128 stands for zero in the data rows.
In each game, the first row plays the second. By how much does the first row win? 20 means about a draw, 40 a big win and 0 a big loss. Wins can go round in a circle. Each row has two weighted sums of its numbers, A and B, taken from their middle values. A row wins by its A times the other's B, less its B times the other's A.
[126 109 141  96 122 174 124  96 136 118 161]
[117 140 153 138  96 122 115 151 135 130 144] >> 22
[138 162  72 133 148 106 138 153 110 144  87]
[178 111 142 123 191 128 154  81 116  64 111] >> 26
[126 133 140 129 103 152 117 192  90 139 158]
[101 122 179 142  91 180 119 163 110 165 175] >> 14
[ 69 128 179 128  77 124 116 114 121 193 183]
[ 95 143 171 115  87 120 142 144 109 147 159] >> 25
[ 91 122 170 137  95 115 114  73 172 180 155]
[116 110 132 129  75 140 128 117 127 155 118] >> 23
[116 142 138  67 132 151 158  84 126 154 158]
[159 127 140 127 177 153 133 115 128 115 122] >> 23
[140 126 118 108 154 160 154 106  94 112 132]
[122 103 142 136 135 157 121 103 102 130 127] >> 21
[134 140  88 139 151  95 105 137 130 116  82]
[ 70 113 169 102 112 168 135 152  84 166 161] >> 7
[117 131 159 108 109 157 128 123 102 132 145]
[113 133 154 148 107 144 148 112 131 155 146] >> 21
[126 169 132 185 149 127 124 142 146 134 111]
[125 112 129 115 117 153 115 158 127 111 116] >> 16
[135 166 113 119  90 102 142 133 141 164 123]
[145 129 142 134 139 120 115 117 119 135 123] >> 3
[177 110 130 157 162 121  77 144 150  91  93]
[ 88 144 109 177 147 105  96 134 146 129 144] >> 5
[129 122 139 124 131 146 155 127 119 136 127]
[120 130 123  93 147 112 175 147 117 177 138] >> 21
[ 98 150 164 140  99 114 134 119 153 133 141]
[123 108 145 129 111 178 129 159 100 120 117] >> 20
[167 134  68 155 157  86 116 117 142  93  70]
[139 116 101 102 133 153 123 144 131  94 104] >> 29
[ 64 140 196 142  60 157 151  53 122 153 192]
[ 59  90 180 143  96 103 151  40 141 191 187] >> 30
[107 147 136 104  90 100 144 157 114 173 130]
[102 138 111  59  93 114 112 156 101 145 129] >> 16
[116 116 135  94 139 104 161  95 129 131 139]
[144 126 173 107 121 204 139  90  97 139 147] >> 21
[127 149  99 164 123 106  94 153 118 111 104]
[170 111 104 121 172 103 124 106 127 100  95] >> 17
[109 125 117 148 137 136 136 172 111 131 113]
[102 135 135 126 140 131 146 167 128 178 130] >> 19
[128 143  96 123 126  74 145 125 172 127 117]
[135  96 113 107 168 113 137 104 102 103 142] >> 29
[167 114 128 190 143 159 122 111 127  89 103]
[ 89 140 149 114  66 107 108 139 127 187 170] >> 20
[141 156  73 141 141  72 119 173 142 131  67]
[117 140 104  88 120 129 137 148 120 164 141] >> 20
[128 110 101  99 114 129 134 197 102 121 104]
[154 103  91  87 158 126 108 166 117 108 111] >> 12
[ 96 114 177 116  93 157 135  94 126 170 166]
[148 109 122 164 147 102 119 109 142  69 135] >> 8
[117  91 149 143 134 116 122  81 142 129 169]
[122 132 128 140 137 100 108 127 151 117 138] >> 17
[117 146 109 140 107 145 126 173  95 144  96]
[127 122 152 120 116 173 118 138 133 110 150] >> 12
[146 130 124 108 109 146 132 170 124 119 124]
[149 142 159 142 127  99 123 113 154 114 129] >> 21
[128 136 126 142 146  82 139  94 143 158 139]
[159 138  88 150 168 126 112 141 141  81  96] >> 26
[137 139 109 149 176 122  83 144 140  84 106]
[133 122  83 104 181 118 149 152  96 121  99] >> 23
[136 135 116 110 144  81 110 128 125 123 122]
[ 96 140 156 133  70 100 153 143 146 154 157] >> 25
[ 87 143 153 111  97 136 143 129 104 172 172]
[154 119  90 133 127 140 132 184 113  85  96] >> 21
[103 119 164 100  98 148 121 126 120 165 143]
[173 125 117 148 150 152 107 120 169  96 100] >> 7
[114 147  69 120 130 137 100 128 150 135 137]
[ 96 127 158  97 108 130 142 102 124 174 128] >> 22
[155 131 102 147 186  91 130 121 172  74  85]
[ 85 152 150 129 105 151 138 140 140 164 144] >> 21
[152 121 117 159 181  69 122 128 143  93 109]
[154 106 129 115 163 154 143  90  99 118 132] >> 20
[218 134  93 156 182 115 130  95 190  64  91]
[152  96 134  98 134 146 160  92 123 101 136] >> 28
[ 74 113 203 135  88 146 105  51 131 147 196]
[117 127 133 116  83  73 138 124 140 165 167] >> 12
[ 85 135  78 109  97 116 122 185 141 138 141]
[128 128 146 102 106 153 143 141 108 156 115] >> 22
[104 114 154 153  91  92 162  98 132 154 157]
[189 108  92 152 191  79 121 114 177 102 100] >> 24
[174 114 116 109 160 154 147 113 137  79 103]
[ 73 145 175 116  63 132 117 115 136 171 164] >> 21
[127 132 117 158 151 114 128 100 131 135 120]
[165 116  90 114 169 145 101 157 125  74  82] >> 20
[130 119 105 113 173 112 158  85 107 139 115]
[106 135 188 142  99 132 144 120 146 148 140] >> 16
[ 91 148 165  97  89 118 149  95 108 153 163]
[128 153  92 161 136 143 106 118 138 126 125] >> 31
[164 164  57 174 166 116 109 159 115  87  81]
[163 109  92 121 156  78 141 117 170  94  76] >> 23
[130 142 167 137 127 201 122 124 106  92 108]
[161 127  76 131 154  62 123 162 125 108 130] >> 21
[150 135 156 116 159 122 131  97 127 120 135]
[177 125 107 128 176  80 138  98 157  99  86] >> 23
[164 121 127 109 154 125 123 101 121  73 106]
[144 146 134 160 140 112 116 152 170 136  92] >> 19
[142 132 104 158 140 111 116 169 116  82 112]
[ 97 116 151  94  85 159 130 120 138 160 164] >> 26
[146 144  92 114 121 145 128 179 124 122  96]
[117 139 161 123 106 151 121 160 136 132 157] >> 18
[164 129  84  92 176 150 124 165 118  93  72]
[119 101 165 150 120 164 122  88 109 135 146] >> 16
[149 121  98 111 138 126 123 155 111 113  93]
[131 158  73 172 131  89 105 180 126 135 136] >> 28
[122 123 136  83 116 162 148 131 124 159 155]
[ 82 136 142 137  73 119 120 167 118 193 144] >> 28
[105 138 123 177  86  86 114 171 135 174 164]
[101 113 152  93 120 144 166  70 146 150 150] >> 24
[143 119  86 113 158 108 124 145 138 117  98]
[185 120 119 140 160 156 118 105 143  82 115] >> 18
[152 117 131 117 133 176 144 137  99 112 109]
[ 93 112 136 106  86 132 168 112 109 164 141] >> 23
[123 112 146 116 129 157 137  98 106 161 130]
[136 137 147 137 130 173 148 106 133 151 137] >> 19
[185 124  77 143 177 107 112 124 158  76 122]
[161 117 126 163 127 153  74 142 140 108 109] >> 38
[ 48  90 196  90  44 165 132  70 107 187 223]
[193 115 124 119 181 123 138  95 156  57  89] >> 13
[124 105  99 109 121 116 136 140 124 123 138]
[166 147  79 129 173  59 109 113 144 101  60] >> 12
[117 127 173  67 138 169 194  66 105 133 162]
[161 122  79 128 171  93 160 127 107 114  97] >> 12
[ 51 165 132 109  57 158 122 144 137 176 153]
[108 133 131 111  75 134 138 155 105 147 150] >> 16
[109 157 158 102  93 148 137 163 110 151 162]
[136 124 110  99 112 126 158 140 134 170 146] >> 21
[ 79 140 160  94  48 144 149 167 115 144 191]
[103 158 130 176  79 102 131 138 138 168 176] >> 8
[117 137 162 129 129 119 122 121 138 123 136]
[115 128 107 133 129 109 122 150 120 117 110] >> 21
[116 124 130 188 129  93  93 129 155 109 152]
[162 102 158 116 151 170 133 113 128 101 145] >> 34
[ 53 107 139 118  76 142 119 127 136 162 130]
[163 141  70 140 146  98 113 171 152  98  73] >> 20
[140 120 165  91 108 202 125 115 122 127 122]
[114 154  93 164 122 168  95 171 137 105 104] >> 9
[179 147  87 145 147 150 124 137 130  87  83]
[ 96 148 110 137 131 113 120 171 110 137 131] >> 17
[166 107  66 114 193  65 114 103 189  99  98]
[175 108 144 116 154 134 124 121 132  94 111] >> 31
[139 127 122 125 127 167 145 136 112  91  93]
[ 90 134 147 101 113 172 150 180  67 168 141] >> 16
[128 117 166 127  83 142 155  76 152 147 145]
[196 147  80 177 190  97 133 166 140  63  66] >> 14
[ 60 102 205 110  59 134 105  23 143 159 204]
[144 109 146 135 177 109 126  91 143  96 130] >> 25
[103 126 165 116  97 179 160  99 121 141 189]
[158 112 112 134 149 170 106 121  94  92 116] >> 26
[ 98 128 127 142  93  75 152  81 163 164 144]
[112 126 109 130 113  85 154 132 108 149 140] >> 9
[145 146  97  79 134 158 154 174  83 155  99]
[107 127 175 104 100 170 170  72 103 135 161] >> 31
[147 145 109 146 153 107 124 130 162 130  82]
[128 140 164 110 117 175 127  98 118 159 150] >> 16
[182 125  94 134 177  74 120 123 185  79  90]
[109 143 140 112  92 140 145 162 132 164 169] >> 20
[103 126 133 113 138 161 169 135 104 160 136]
[ 65 120 168  93  90 135 133  86 114 181 166] >> 19
[ 86 108 142 137  70 134  79 154 102 191 158]
[110 127 183 103 105 170 166 128  99 157 146] >> 30
[119 145 138 144 103 129  98 165 122 158 170]
[149 120 118 165 141 134  87 113 121  86 118] >> 18
[111 118 145 103 111 136 129  96 125 145 122]
[163 117 115 177 149 130 127 135 119 102  93] >> 23
[ 55 117 181 122  48 162 109 108 129 176 204]
[112 133 125 104 122 162 141 130 103 145 126] >> 23
[173 107 120 177 188  65 116  94 148  78  92]
[134 133 126 137 142 169 106 133  95  68 123] >> 22
[116 135 133 128 122 140 133 154 101 139 109]
[160 121  79 128 159  60 139 125 147 119 119] >> 31
